Rows are one point carried round by a steady rotation, each followed by how many ticks it has turned.
The counts run from 0 to 137.
[-24,15,-5,6,7,-30,9,-10,-15,4,2,-17,-6,7,-15,-16,-10,-8,-18,14,-10,-16,0,1,8,21,-3,-26,0,-13,-27,8,15,6,-22,-14,4,-9,23,-18,-10,19] -> 74
[-4,14,5,-1,20,-33,-22,-10,-5,-4,8,-1,4,1,-2,-8,12,-7,5,19,16,-11,13,-10,6,-2,5,-15,14,-9,-43,-6,14,15,-9,-21,-10,-1,19,0,14,31] -> 77
[-8,-42,-12,-15,37,-23,8,9,2,7,26,-3,-5,6,27,14,12,8,22,3,10,8,5,-39,8,5,-1,-4,18,-9,15,-13,5,-3,-5,7,3,-9,2,2,13,-1] -> 25
[-30,-5,-19,6,21,-35,5,7,-7,15,11,-7,-13,20,4,9,-5,-9,2,7,-22,11,2,-17,3,18,5,-8,29,-5,7,3,12,-4,-9,15,15,0,9,-26,-25,7] -> 49
[20,-8,-13,2,-2,-24,7,-5,-14,16,10,-2,-4,-11,6,8,-27,5,10,-2,-10,-9,-14,-36,-10,20,-20,-24,12,-20,15,8,-8,-17,-5,-18,14,3,-9,-22,23,1] -> 116
[2,-16,-11,-6,2,-21,-13,7,-15,-12,-2,6,-2,-11,-5,-2,-22,21,-19,18,7,6,10,-4,-12,8,-4,-26,19,8,-21,19,28,-1,21,10,19,-17,22,7,15,-5] -> 109
[7,0,-6,-19,-10,-18,19,1,-7,-8,5,19,-6,8,31,-9,-9,31,16,18,11,8,0,2,-2,10,-27,-27,-3,-30,2,7,7,4,-9,-18,12,-21,1,1,14,3] -> 6
[-12,-2,-2,-6,12,-31,-20,8,-1,17,30,-14,-9,22,29,10,-7,-26,-2,10,10,-11,8,-15,17,-6,8,-1,3,13,10,6,26,4,2,2,18,11,-15,7,-15,22] -> 45
[-10,-6,29,7,-10,-23,-9,38,-6,2,3,3,-23,13,8,16,-24,-4,-4,-1,0,-28,-3,11,9,-1,-13,-4,-2,-28,-4,14,5,-1,-16,10,18,-5,-9,-16,0,-12] -> 64
[-11,-3,11,0,-5,-20,-1,14,-10,10,13,-22,2,21,-9,32,-15,3,0,19,-20,-15,-13,-2,17,-6,-11,-2,-8,-9,8,37,-15,10,-9,-7,21,7,-7,-2,20,5] -> 39
[0,-6,-14,21,-15,-24,9,-2,-35,5,14,-23,15,16,18,33,-16,17,8,8,-11,-20,4,10,4,-8,-23,-12,23,11,-11,-8,-20,-2,-4,-4,1,-1,-18,-3,7,3] -> 34
[-15,-16,-11,16,10,-9,23,15,-21,3,24,-11,2,13,22,-1,-16,19,3,4,-18,7,16,-13,22,11,-28,-16,20,-16,2,-9,1,-22,10,6,12,-28,-1,1,2,-6] -> 29
[-9,4,11,-7,4,-21,-7,29,-9,8,29,-24,3,29,-6,24,-15,-8,5,13,-6,-13,-4,-4,20,-8,-11,-7,-17,-7,7,35,-5,10,-2,-7,15,0,-11,12,23,13] -> 40
[8,-18,-14,8,0,-17,-11,-6,-22,-11,6,4,-6,-17,0,1,-33,11,-22,14,-3,-5,6,-9,-11,9,-2,-19,20,12,-11,17,18,-14,22,6,32,-4,12,7,15,-7] -> 110
[1,-37,-7,-16,4,-21,11,-10,-5,-18,0,10,13,-26,17,-1,6,15,5,8,27,-34,1,-21,8,18,-10,-12,7,-13,-6,8,15,1,-6,-12,6,-5,1,19,13,-7] -> 1
[-1,-21,6,11,31,-11,-35,14,-22,1,-6,19,13,-1,3,6,13,-3,7,32,5,-12,-1,-20,25,-2,-8,-6,27,-12,0,-3,16,4,1,-1,0,4,8,-22,20,21] -> 81
[-6,-1,6,17,15,-4,6,-11,-5,14,19,5,3,17,29,22,-39,3,9,-6,8,-4,12,-16,11,-17,-23,-1,-2,-12,2,-3,19,5,11,-4,-14,-3,-17,-2,26,22] -> 122
[7,-11,21,0,-5,-14,-17,53,-13,13,4,1,8,26,10,8,7,-1,16,-5,10,-13,-10,-6,19,9,-14,-4,17,-22,2,2,-5,8,-16,-2,-10,4,-5,-11,25,9] -> 61
[-5,21,4,11,29,-24,-24,-5,-10,4,18,-10,7,13,-6,-14,-1,-19,-3,16,9,-14,13,-12,9,5,-10,-24,20,-5,-38,-11,10,7,-11,-18,-5,-4,17,-5,7,29] -> 76
[-8,4,8,22,8,-12,17,-14,2,7,10,7,-8,7,20,29,-43,13,4,-3,-6,-12,9,-17,12,-11,-27,0,-4,-23,8,8,14,-1,15,-8,9,-11,-10,-19,25,10] -> 121
[-6,-2,-12,19,-33,-36,22,-2,-26,-7,3,-12,5,6,18,21,-16,31,1,6,-11,-13,14,16,5,3,-18,-7,19,2,-12,-8,-11,-5,-3,2,6,-12,-8,-8,2,3] -> 33
[-24,10,-11,-5,7,-35,0,0,-13,5,-1,-12,-3,9,-10,-25,0,-4,-10,20,9,-11,-4,18,-3,18,7,-27,-1,-10,-20,15,20,19,-28,-13,-8,-19,20,-7,-12,22] -> 73
[3,1,-4,-21,4,-31,16,-10,-5,5,3,-9,-5,8,-14,12,-9,15,-16,13,-7,2,5,5,4,24,0,-13,-10,21,10,29,15,18,-6,3,16,-6,18,2,29,25] -> 17
[-2,-12,-9,-26,6,-27,0,-5,-11,-18,23,-22,-2,-4,-5,24,1,18,-14,5,36,-8,12,-14,-3,15,10,3,17,4,-29,13,10,-2,0,-3,11,5,10,35,16,2] -> 134
[-13,-5,-6,-14,-27,-37,10,11,-9,10,-7,-17,4,3,-6,33,3,26,14,14,3,-3,-6,12,-1,4,-2,-10,-1,-7,-12,29,-12,19,-15,-7,4,-3,0,8,22,12] -> 37
[-24,1,-14,1,33,-11,-12,19,-20,16,19,-22,6,23,12,-14,-8,-16,-6,14,2,-20,-15,3,0,11,7,-23,2,-8,1,11,11,20,-17,-7,-17,-1,-11,0,-14,23] -> 71
[8,-20,-9,-14,20,-9,-18,18,-12,-6,11,14,5,-6,-2,-6,-13,14,-14,21,13,26,1,-4,-18,2,0,-28,24,5,-20,20,26,7,14,6,10,-18,25,19,28,-1] -> 108
[11,-2,5,-12,7,-30,8,-13,-10,7,12,-13,-5,10,-16,12,-21,-4,-23,8,-9,-6,9,-5,9,26,-14,-7,-3,23,14,25,12,2,-2,3,24,3,15,-6,30,16] -> 18
[-3,-22,-7,-4,30,2,-24,19,-17,11,18,10,9,13,-2,-1,-15,10,-16,27,7,25,-1,-9,-9,-13,-5,-26,25,1,-11,9,21,7,17,8,9,-8,17,4,25,1] -> 107
[3,2,8,9,29,-4,5,-1,-8,11,18,-16,0,11,11,-15,-20,7,-4,-1,15,-18,-6,-5,6,0,-9,-19,-27,-19,-12,9,22,18,-14,-28,-23,-17,7,6,30,29] -> 97
[-3,-18,-10,5,14,-24,11,-3,-8,-2,-4,-6,-6,-14,5,0,-16,12,9,-5,17,-18,-19,-6,-32,14,12,-24,-9,-20,1,21,8,25,-31,-2,-28,-16,1,0,10,1] -> 93
[7,-19,-4,25,19,-17,-11,7,-20,-3,15,-5,5,-10,15,5,-32,-3,10,-4,7,-27,-17,-5,-31,5,4,-23,12,-6,4,-1,-5,3,-21,11,-9,0,-16,-9,9,-7] -> 91
[-19,-13,8,2,2,-28,-19,29,-3,-5,15,0,-14,3,19,10,-16,-1,3,11,29,-29,-3,10,-7,-11,19,-11,-4,-12,-6,7,21,24,-19,17,-12,-8,-18,18,-13,6] -> 67
[-11,-6,-11,0,16,-5,3,-2,-20,31,10,-5,14,41,24,24,-18,11,-15,-12,7,9,-10,13,0,-1,-16,-8,21,14,7,7,15,16,-9,8,1,3,4,-5,19,13] -> 127
[3,-5,-11,-4,24,-19,-4,-2,-13,14,12,-9,9,20,-3,24,-10,13,4,22,0,11,-2,-2,-10,5,4,-20,-6,20,21,30,4,29,-1,5,-6,0,4,11,32,36] -> 15
[-16,-16,-14,14,10,-10,20,-13,-13,30,-1,-4,7,30,21,33,-26,17,-14,-1,-3,-1,-9,12,5,-3,-18,5,10,13,13,4,22,12,-2,9,2,7,4,-15,8,11] -> 126
[-17,5,-19,6,34,-30,-10,13,-12,14,22,-8,-1,22,4,5,0,-15,9,0,-13,16,9,-24,7,15,3,-15,29,-9,-6,-5,-2,-6,-4,10,-1,-10,10,-18,-12,9] -> 50
[-12,-24,-17,-11,7,-17,2,-11,-23,-4,23,-21,-8,-12,-6,23,0,14,-9,11,13,-20,-3,-30,20,23,-3,9,18,-2,4,11,11,-23,2,-13,28,15,1,6,3,4] -> 136
[0,-10,20,-8,-18,-22,-7,54,-6,-3,-4,8,-6,17,8,9,0,6,6,0,19,-12,-7,7,9,7,-13,-9,5,-26,-2,20,-4,14,-15,0,2,-10,0,1,18,3] -> 62
[-4,-37,-3,-7,3,-21,17,-13,-17,-8,-2,4,12,-18,17,-1,0,26,-4,9,8,-33,-6,-18,11,20,-20,-16,5,-20,5,5,10,-7,-6,-15,15,0,3,-1,6,-8] -> 2
[-3,-3,0,7,8,-14,7,-4,2,10,8,12,2,16,42,25,-25,15,11,-10,29,-1,7,-9,5,-16,-13,7,-4,-5,2,-3,24,23,4,0,-23,-9,-10,6,25,29] -> 123
[-13,1,16,-24,-9,-41,-6,16,12,2,9,-13,-22,7,8,18,-12,-2,-6,10,6,-16,10,2,16,-1,6,3,-16,-2,-5,31,23,19,5,0,18,-4,-4,19,6,21] -> 42
[26,-13,12,11,-3,-14,-29,40,-15,-8,7,16,-10,3,25,-14,-26,3,1,-5,12,-7,1,0,-20,8,-10,-23,20,-2,-5,-5,12,9,3,19,-3,-13,1,-5,24,4] -> 87
[-2,-11,-3,-14,18,-16,-12,7,-12,-11,35,-20,7,14,-5,23,-8,8,-10,0,27,1,8,-17,5,5,4,-6,14,8,-31,9,2,1,3,-1,10,4,6,28,24,1] -> 133
[3,-17,-2,11,-26,-36,5,12,-22,-2,-25,-8,11,-9,4,19,18,18,1,0,0,-23,5,1,28,20,-7,7,28,-11,-8,5,0,7,-7,1,-8,-1,8,-17,12,20] -> 58
[-1,7,6,12,-8,-22,20,-11,7,6,-4,8,-19,-9,13,24,-39,22,4,-8,3,-3,9,-14,8,-5,-24,-9,-13,-34,-2,17,16,0,-1,-10,5,-16,0,-13,22,7] -> 120
[-19,9,-13,-2,16,-24,0,18,-16,16,9,-13,-3,17,1,-21,3,-9,-2,7,11,-7,-10,10,-11,20,11,-29,-2,-8,-3,11,18,26,-24,-12,-19,-8,5,8,-14,27] -> 72
